[165  99  99  89 101 165  99] : U
[165  91 123  89 101  98 104] : T
[165  91  93  93  93  93 141] : D
[165 141 123 141 101  98 141] : M
again M:  => [141]
again D:  => [93]
which: [165 141 123 141 101  98 141] => M
which: [165  91  93  93  93  93 141] => D
which: [165  91 123  89 101  98 104] => T

[141 125 134  98 158 139] -> A
[116 111 158 138  86 128] -> Y
[104 136 104 166 155 149] -> V
[146 127 135  91 169 141] -> F
[141 133 133 112 152 133] -> Q
[ 82  99  71 135 103 130] -> E
[146 131 122 122 163 134] -> P
again P:  => [122]
again V:  => [104]
again Q:  => [133]

[175 167 152 164 175 127 162 118 128 129 134 157 181 151 174 132 179 162
 175 155  95 155  85 168 158 136 170 180 177 162 112 157 135 138 137 160
 167  92 156]  B
[110 108 101 142 102  96 131 132 100 117 100 123  97 141 101  93  94 129
 101 124 139 132 155 111 123 106  89 108  94  89 128 119 113 102  89 131
  88 147  89]  S
[110 124 104 157 106 108 139 122 104 157 103 141 102 160 105 107 107 137
 108 138 128 151 151 118 136 157 111 119  97 149 121 128 111 118 103 136
 104 136 141]  L
[146 145 168  97 151 152 117 137 152 140 154 132 151 137 150 159 162 130
 151 130 121 109 109 140 122 149 149 125 153 114 119 131 141 154 155 127
 147 119 118]  C
[171 165 148 158 169 139 155 111 135 135 140 144 172 124 171 145 166 148
 170 149  95 159  79 168 156 140 172 174 172 148 123 162 129 141 149 152
 167  88 154]  Z
[112 124  95 174 116  98 152 121  95 102  95 134 108 149 107  95 103 138
 115 133 125 152 144 128 143 105 115 135 107 162 123 135 109 101  94 136
 122 132 142]  R
[148 139 163  96 151 164 115 130 167 152 154 131 158 102 158 169 158 129
 150 120 119 114 102 137 122 157 150 141 162 105 126 131 142 162 168 124
 149 110 124]  W
[ 95 103 107 115  90 115 113 135 136 122 116 107  91 108  92 121  92 105
  96 105 144 114 155 103 108 116  96  95  85 112 145 108 113 128 127 106
  93 147 112]  G
which: [110 108 101 142 102  96 131 132 100 117 100 123  97 141 101  93  94 129
 101 124 139 132 155 111 123 106  89 108  94  89 128 119 113 102  89 131
  88 147  89] => S
which: [175 167 152 164 175 127 162 118 128 129 134 157 181 151 174 132 179 162
 175 155  95 155  85 168 158 136 170 180 177 162 112 157 135 138 137 160
 167  92 156] => B

[139 113 156 114 127 108 103 154 115  99 118 114 121 152 152 153 125 165
 142 143 156 152 122 109 140 129 133 127 145] -> Gepi
[139 113 156 114 127 108 103 154 115  99 118 114 121 152 133 153 125 165
 142 143 156 108 137 123 117  88 130 150 111] -> tuva
[136  94 145 116 149 115 107 144 116  91 121 124 116 140 132 144 132 155
 114 142 153 107 138 114 114  87 131 146 113] -> Difa
[139 113 156 114 127 108 103 154 115  99 118 114 121 152 133 153 125 165
 142 143  88 108 137 123  88  88 130 150 113] -> baduf
[121 171 140 151  85 157 167 140 144 120 140 177 145 148 119 144 132 149
 137 140 151 164 119 112 144 111 113 146 157] -> bosoz
[115 138 107 140 110 139 136 121 110 182 138 146 135 110 128 111 138 111
 112 115 112 139 123 138 137 161 138 116 133] -> Rozaz
which: [136  94 145 116 149 115 107 144 116  91 121 124 116 140 132 144 132 155
 114 142 153 107 138 114 114  87 131 146 113] => Difa
which: [121 171 140 151  85 157 167 140 144 120 140 177 145 148 119 144 132 149
 137 140 151 164 119 112 144 111 113 146 157] => bosoz
which: [115 138 107 140 110 139 136 121 110 182 138 146 135 110 128 111 138 111
 112 115 112 139 123 138 137 161 138 116 133] => Rozaz
which: [139 113 156 114 127 108 103 154 115  99 118 114 121 152 152 153 125 165
 142 143 156 152 122 109 140 129 133 127 145] => Gepi
which: [139 113 156 114 127 108 103 154 115  99 118 114 121 152 133 153 125 165
 142 143  88 108 137 123  88  88 130 150 113] => baduf

[113 137  66 107 123 122 143 137 127 125 150 145 116  90] = Lor
[ 72  77 105 123  66  81 128 145 102 106 103  85 120  78] = tanu
[150 113 164 145 157 128 110 124 133 153 119 121 105 155] = dinuf
[160 124 159 172 132 149 148 179 118 139  92 130 134 154] = biri
[114 134  96 112  98 117 145 133 119 110 147 135 149 117] = tef
[ 69  99 120 100  77 112 120 129 101 157 102  96 157  82] = lel
[138 120 171 156 143 132 127 140 117 136  90 140 126 143] = divoz
[108 137  91  92 103 141 125 132 138 114 141 128 142 103] = lize
again Lor:  => [137]
which: [160 124 159 172 132 149 148 179 118 139  92 130 134 154] => biri

[ 88  94 115 131 172  96  98  93  97 112 132  80 109 143 118 110 103  83
 155 152  88 133  88 178 108 166 109  88 135 121 175  84  84] = durok
[141 128 118  80 141  95 109 105 135 146 149 138 124 141 154  86 118 135
 152  88 138 117 169 125 190 123  94 163 141 146 151 147  95] = Zag
[140 153 157 106  91 157  84 170 169  86 136 170 133 158 117 140 184 157
 132  91 159 154 151 141  91 153 135 148 109 172 109 135 145] = Bever
[165  97 138 162 160 162 158 146  99 154 129  98 140 157 139 164  71 146
 150 166  97 170 122  72 108 162 166 157 121 118  96  93 161] = veg
[105 109 151  89 111  97 138 106  97 173  84 101 155 116  99  85 125  98
  81  98  94  83 106 174 170 102 108  87 174  89 165 130 110] = sabi
[101 153 103 118 154  95 157  91 152 140 169 150 101  96 192 103 109 143
 170 136 157 109 164  69 167 102 103 160 105 149 107 156 100] = lanag
[164 151 142 173 138 158 167 156 136 134 111 159 142 130 123 166 126 163
 109 155 158 132 114  87 113 119 164  87 116 119  82 156 168] = leger
[155 105 175 112  81 163 108 171 107 151  89 130 174 160  91 140 131 153
  83  92 109 150 112 142 148 146 150 103 168 112 127 123 161] = libul
[117 153 102 102 154  95 157  91 152 100 169 150 101  96 192 103 109 143
  92 136 102 109 164  69 167 102 103 160 100 149 107 156 100] = nak
[ 96 158  83 132 161  96 121  95 166  81 169 146  79  98 146 108 169 102
 168 151 153 104 146 148 103 110  98 157  85 165 134 135  92] = mumu
which: [155 105 175 112  81 163 108 171 107 151  89 130 174 160  91 140 131 153
  83  92 109 150 112 142 148 146 150 103 168 112 127 123 161] => libul
which: [ 88  94 115 131 172  96  98  93  97 112 132  80 109 143 118 110 103  83
 155 152  88 133  88 178 108 166 109  88 135 121 175  84  84] => durok
which: [101 153 103 118 154  95 157  91 152 140 169 150 101  96 192 103 109 143
 170 136 157 109 164  69 167 102 103 160 105 149 107 156 100] => lanag
which: [ 96 158  83 132 161  96 121  95 166  81 169 146  79  98 146 108 169 102
 168 151 153 104 146 148 103 110  98 157  85 165 134 135  92] => mumu

